X: rows in several groups, each row roughly a mix of its group's directions:
X (108 x 10):
[[-2.40 -0.25 -3.53 -0.40  1.11 -3.45  1.55  2.60 -3.17 -1.01]
 [-0.66 -2.68  3.90  2.16 -3.09  2.32  0.93  2.68  1.07 -0.42]
 [ 1.61 -0.98 -2.62 -3.67 -4.57  0.39 -0.19 -0.08 -2.51 -0.78]
 [ 1.21  4.29 -3.27 -1.53  1.84 -3.46 -1.09  0.69 -0.76  1.14]
 [ 1.50  0.20  2.71  0.02 -0.38 -2.80  0.10 -3.61 -4.59 -0.31]
 [ 3.03 -0.59 -3.15  0.41  0.84  4.81 -0.23  1.87 -0.76  2.05]
 [ 0.56 -3.52 -1.82 -1.72  1.96  1.28 -3.27  3.28 -0.21 -2.41]
 [-0.32 -1.44 -0.18 -3.65  3.22  2.36 -2.55  2.34  2.38 -1.65]
 [ 1.37 -2.69  2.57  2.00 -0.77  3.50 -3.28  2.33  0.06 -1.75]
 [ 2.47  0.20 -3.93 -0.70  1.40  0.70 -3.62  2.42 -2.50 -1.46]
 [ 0.57 -3.13  2.06 -0.77  1.23  2.63  0.68 -2.87 -1.11 -4.30]
 [-2.96  1.70 -3.33  1.01 -4.39  1.49  0.45 -2.12  0.79  1.13]
 [ 0.18  0.90  3.94  0.03 -0.42 -0.05  0.18 -5.66  0.15 -1.76]
 [ 1.60 -1.16 -1.52  0.29 -2.10  0.60 -1.69  5.84 -0.13 -1.94]
 [-4.16 -0.71 -1.37  1.44  2.88 -4.13  1.12 -0.58 -0.95 -1.49]
 [ 0.61  1.37 -0.94  1.31  3.20 -3.14 -2.34  2.93 -2.97 -1.98]
 [-2.13  1.40  5.79  1.62 -0.78 -2.46  0.46 -0.20  1.52 -0.07]
 [ 0.09 -3.61  0.95  1.84 -2.72 -1.31  1.06  0.18 -4.12 -2.69]
 [ 0.93 -2.92  4.93  1.47 -1.00  1.54 -0.93 -0.19 -1.39 -3.12]
 [-0.44 -2.82  3.49  1.56 -3.28  3.42  1.48  2.04  0.20 -0.45]
 [ 1.94 -2.77 -0.47  1.02  0.33  3.67 -3.32  3.59  0.50 -1.16]
 [ 0.99  2.75 -3.66 -2.37  0.53 -2.01 -1.16 -2.68 -2.22  2.55]
 [ 0.13 -0.34 -5.42 -1.65 -0.83  2.28 -3.37  0.13 -0.65 -1.35]
 [-0.67 -1.50  1.86  1.21  1.79  3.73 -2.15 -1.99  1.24 -4.12]
 [ 2.07 -2.01  2.44  0.73 -1.21  5.43 -1.59 -1.47  0.09  1.16]
 [ 2.42 -2.20 -0.30  1.09 -1.76  4.60 -0.35  3.88  0.54  0.38]
 [ 0.43 -0.92  2.88 -1.80 -3.40 -0.76  4.52 -0.23  1.76  1.88]
 [-1.50 -2.33  2.57  0.11 -1.02  3.82  0.32  0.64  4.37  1.52]
 [ 1.92 -2.37 -2.70  0.36 -1.35  2.99 -1.45  4.35 -1.59 -0.86]
 [-0.04 -2.89 -1.79  0.01  1.00 -3.53  0.12  2.40 -3.92 -2.37]
 [ 1.17  0.40 -1.79 -1.53 -3.31  1.40 -0.27 -4.88 -1.60 -2.31]
 [ 3.34 -2.81 -2.20 -1.19 -1.48  3.30 -1.58  1.49  2.76 -1.03]
 [ 0.67 -1.90  4.44  3.75 -0.67 -0.20  1.21  3.29 -1.11  0.03]
 [ 1.21 -1.96  2.16  3.39 -2.76 -2.24  2.23 -1.42 -3.13 -0.94]
 [-0.35 -2.02  1.96 -0.54 -1.53  4.30 -0.17 -2.24  2.92 -3.00]
 [ 1.30  0.30 -2.97  0.73  0.78 -2.99  0.94  4.07 -3.70 -0.11]
 [-3.67 -0.38  2.04 -3.25  0.16  1.44  0.77  3.86 -1.32 -2.05]
 [-1.75  1.04 -1.89 -2.92  1.05  3.18 -3.01  3.78  0.95  0.35]
 [-0.30 -2.38 -4.51 -1.31  2.41  1.84  2.70 -2.58  0.17 -0.91]
 [ 3.44 -1.04  0.90  1.35  4.06 -1.19 -0.89  4.08 -0.92 -0.21]
 [ 3.27  2.38  0.07  0.71  3.16  0.00 -0.68 -1.88  3.74  2.63]
 [-1.46 -2.63  1.75  1.13 -2.55  3.05 -0.71  4.31  0.46 -1.82]
 [-3.64  3.11  2.40 -1.71 -1.67  1.44  3.50 -1.72  0.33  0.28]
 [ 1.84 -1.82 -1.26 -0.81  4.15  1.52 -1.41  3.74 -1.88 -1.94]
 [-3.75  1.03  1.82 -1.79 -3.75  0.31  1.32 -3.02  2.26  0.22]
 [-0.25  0.81 -1.36  0.66  2.96 -1.98 -3.56  2.20 -2.69 -3.37]
 [-0.65 -1.83 -0.02 -0.48  2.96 -0.45 -3.32  5.25  0.08 -0.55]
 [ 1.79 -0.21  1.57 -1.24 -1.35  4.76  4.01 -1.49  1.04  0.88]
 [ 0.43 -1.58  1.21 -0.92  3.92 -0.39 -1.11 -1.80 -2.84 -4.33]
 [-0.27  1.20  3.09 -0.33 -1.97 -0.25  3.28 -4.24  2.07  1.91]
 [ 1.58 -3.00  0.26 -0.29 -3.66  4.04  1.40  0.72  2.49  1.36]
 [ 0.57 -3.89  1.46 -2.60 -1.99  2.24  3.88 -0.01  1.26 -1.36]
 [-1.07  1.74  3.38  0.16  3.30 -2.12 -1.25 -1.77 -0.12 -4.01]
 [-0.52  0.83 -4.47 -0.62  1.18 -2.67 -0.73  2.76 -3.41 -1.48]
 [-1.14 -0.43 -3.68 -1.16  2.25 -0.84 -0.86 -3.14 -4.32 -0.65]
 [-0.78 -4.45  1.57  0.70 -2.71  3.32  2.32  1.00  0.70 -1.80]
 [ 0.54  2.78  1.32  4.63  0.48 -3.13  0.77  1.83 -2.23  1.31]
 [ 2.52  4.20 -1.07 -0.68  3.90  1.50 -0.26 -0.44 -1.62  2.42]
 [-3.36 -0.17 -1.55  0.55 -2.37 -2.18  3.90 -3.22 -0.54 -1.23]
 [-1.37 -3.86 -0.76  1.77 -0.92  0.05 -2.38  3.24 -2.05 -3.19]
 [ 0.84  2.78 -3.61  2.55 -0.04 -2.54  0.50  0.05 -3.91  1.37]
 [ 0.23  1.21  2.68  0.36 -0.77  1.15  1.55 -3.45  2.54  4.50]
 [-0.69  3.42 -3.35 -1.52  4.32 -1.38  1.11  1.35 -0.45  1.51]
 [-3.02  1.34  0.26  1.79 -3.86 -1.90  3.83 -1.87 -0.84  0.41]
 [ 2.62  1.05 -4.63  2.44  0.79  2.30 -2.46 -0.05  0.81  1.97]
 [-0.42  2.25 -0.97  0.29  4.10 -1.66 -3.66 -2.58 -1.95 -1.49]
 [ 2.18 -2.00  0.97 -2.08  2.05  3.89 -1.32 -3.01  1.52 -2.32]
 [ 0.53  0.77  1.73 -0.06  2.22 -0.25 -1.58 -4.45 -1.47 -4.31]
 [-2.62 -0.07  2.44  3.37  4.84  0.20  1.47 -0.61  0.41 -1.20]
 [ 1.33 -2.09 -1.83  2.25  0.62 -1.97  0.89  2.06 -5.04 -1.60]
 [-0.16 -1.90  1.68  0.76 -3.06  3.96  2.95 -2.56  2.09  0.44]
 [ 0.17  2.48 -1.28  3.15 -1.77 -0.59  4.87  0.62  1.08  2.30]
 [ 0.12 -3.84  2.86  0.07 -2.79  1.75 -1.39  0.70  1.67 -3.59]
 [ 0.72 -0.15  2.22  2.28 -1.90 -0.07 -1.74  5.54  1.95  0.17]
 [ 3.84  1.63  3.80  2.51  1.12  2.94  0.91 -0.91  0.40  1.39]
 [ 0.71  3.11  1.09  1.42  2.21 -5.02  0.72 -0.27 -2.79  0.03]
 [ 1.11 -0.02 -3.34 -0.42  1.92 -2.95  0.65  3.46 -3.72 -0.76]
 [ 0.47  2.71  3.00 -0.36  2.86  1.80  4.24 -0.37  0.87 -2.22]
 [-0.80  1.26  3.67  0.33 -1.79 -1.48 -2.32  1.86  2.76  3.75]
 [-0.77 -0.88  2.15  0.45 -2.94  2.86  1.81  0.48  4.70  1.79]
 [ 1.56 -2.15  1.34  3.25 -0.85 -1.14  1.42  2.41 -4.55 -1.33]
 [ 1.47 -1.39  5.59  1.47 -2.95 -0.73  0.17 -1.87  1.25  0.19]
 [-0.31  2.12 -1.00  1.93 -2.55 -2.39  2.35 -4.11 -2.36  1.51]
 [-0.40 -0.41 -0.47  1.55  0.76 -1.23  0.45  6.28  0.48  2.63]
 [ 4.27 -0.28  1.06  1.56  4.12 -0.74 -0.93  2.90 -1.68  0.52]
 [ 0.49  2.29 -2.17  1.07  2.06 -2.73 -3.41 -0.64 -4.08 -0.30]
 [-1.17  3.19  2.86  0.21 -0.74 -3.27  1.29 -1.74  2.06  3.44]
 [-0.01 -2.33 -2.30 -2.25 -2.00  0.53  0.10  5.08  0.97  2.25]
 [-0.20 -1.37  0.55  3.05 -4.04 -2.94  1.97 -1.86 -2.81 -0.39]
 [-4.02 -1.24  0.12 -1.96 -3.64 -1.42 -1.09 -0.40  3.69 -0.14]
 [-3.22 -2.45  1.70 -0.05 -0.65  0.38  4.42 -3.39 -0.26 -0.94]
 [ 0.00  0.74  2.64  0.13 -1.07  1.33  1.58 -3.84  2.02  4.47]
 [-0.15  1.63 -2.10  2.70 -0.26 -2.39  0.45  4.28 -3.05  1.95]
 [ 1.18 -1.42 -0.97 -3.17  0.55 -2.94  1.61  4.69 -0.90 -1.75]
 [ 1.96  3.98 -1.64 -0.59  2.45  1.54 -1.89 -0.86  2.08  3.47]
 [ 0.92 -2.35  0.56 -2.39  1.98  4.90 -1.11 -0.73  0.37 -3.09]
 [ 1.98  3.97 -1.42 -1.20  2.80 -2.78 -3.22 -0.96  0.97  0.88]
 [-2.05  2.35  1.44 -0.60  1.31  0.37 -0.78 -3.15  4.16  3.16]
 [ 0.90 -2.68 -1.30 -2.35  1.07  0.79 -2.26  1.76 -1.83 -4.82]
 [ 1.01 -2.20  4.15  2.11 -1.97  3.37 -2.09  1.24  1.72  0.37]
 [ 0.13 -0.11 -0.99 -0.06  1.84 -2.81 -1.71  5.92 -1.10  0.61]
 [-1.49 -0.31  4.24  1.99 -0.18  2.94 -0.98 -1.86  3.68  0.93]
 [-0.16 -2.69  0.89  2.24  2.23  2.38 -2.19  2.24 -1.16 -4.12]
 [ 1.32  4.17 -0.20  0.59  2.32 -3.15  1.73 -1.95  0.23  3.19]
 [-0.83 -2.19  2.05 -1.92 -2.87  3.33 -0.94  0.30  4.22  0.57]
 [-0.76 -2.80 -1.54 -1.35  1.55  0.48 -2.99  4.82  1.46 -1.50]
 [-1.33  4.22 -1.45 -0.33  0.86  0.64  2.87 -3.43  2.28  1.90]
 [ 1.80 -1.23 -3.38  0.26  1.00  1.39 -1.09  4.92  0.00 -2.69]]

one row of each group, then the others: which group is each in?
[ 0.45 -3.32 -2.08 -2.08 -0.12  1.97 -1.77  3.95 -0.38 -3.03]
<31>
[ 1.43 -1.25  2.37 -0.10 -2.12  4.54  1.81 -2.10  1.67  2.65]
<16>
[-1.54 -1.39  1.13 -4.29  2.05  3.55 -0.08 -0.48  1.32 -3.01]
<12>

[ 1.70 -2.53  0.79  2.68 -3.57  1.19 -0.07  3.27 -3.03 -0.77]
<31>
[ 1.79  0.61 -2.62  4.41 -1.70 -0.95  0.03  1.34 -3.73  1.56]
<12>
[ 1.51  2.72 -3.83 -1.55  2.75 -2.44 -2.69  0.53 -1.71 -1.06]
<16>
[ 0.72 -2.04  1.42  0.04 -2.49  3.79 -1.65 -2.82 -0.15 -3.73]
<31>
[ 0.77 -0.93  3.49  2.20  0.36 -1.11  5.52 -0.09 -1.19 -0.38]
<31>
[-0.27  0.47  3.13 -0.55 -2.66  0.79  2.95 -3.83  2.66  1.80]
<31>
[ 1.82 -3.33 -2.01  0.52 -0.05  2.76 -3.59  2.48 -0.35 -2.51]
<16>
[ 2.70  1.17 -0.82  0.52  3.84 -4.59 -0.63  0.39  0.92  2.23]
<12>
[ 1.86 -1.13 -1.95  0.20 -3.55  1.04 -0.71  5.30  0.45  0.83]
<16>
[ 1.59  2.47 -0.72  1.04 -2.69 -3.74  3.23  0.09 -2.47  1.96]
<31>
[ 0.86  1.15 -3.09 -0.41  2.83 -2.34 -1.36 -1.05 -4.25 -2.35]
<31>
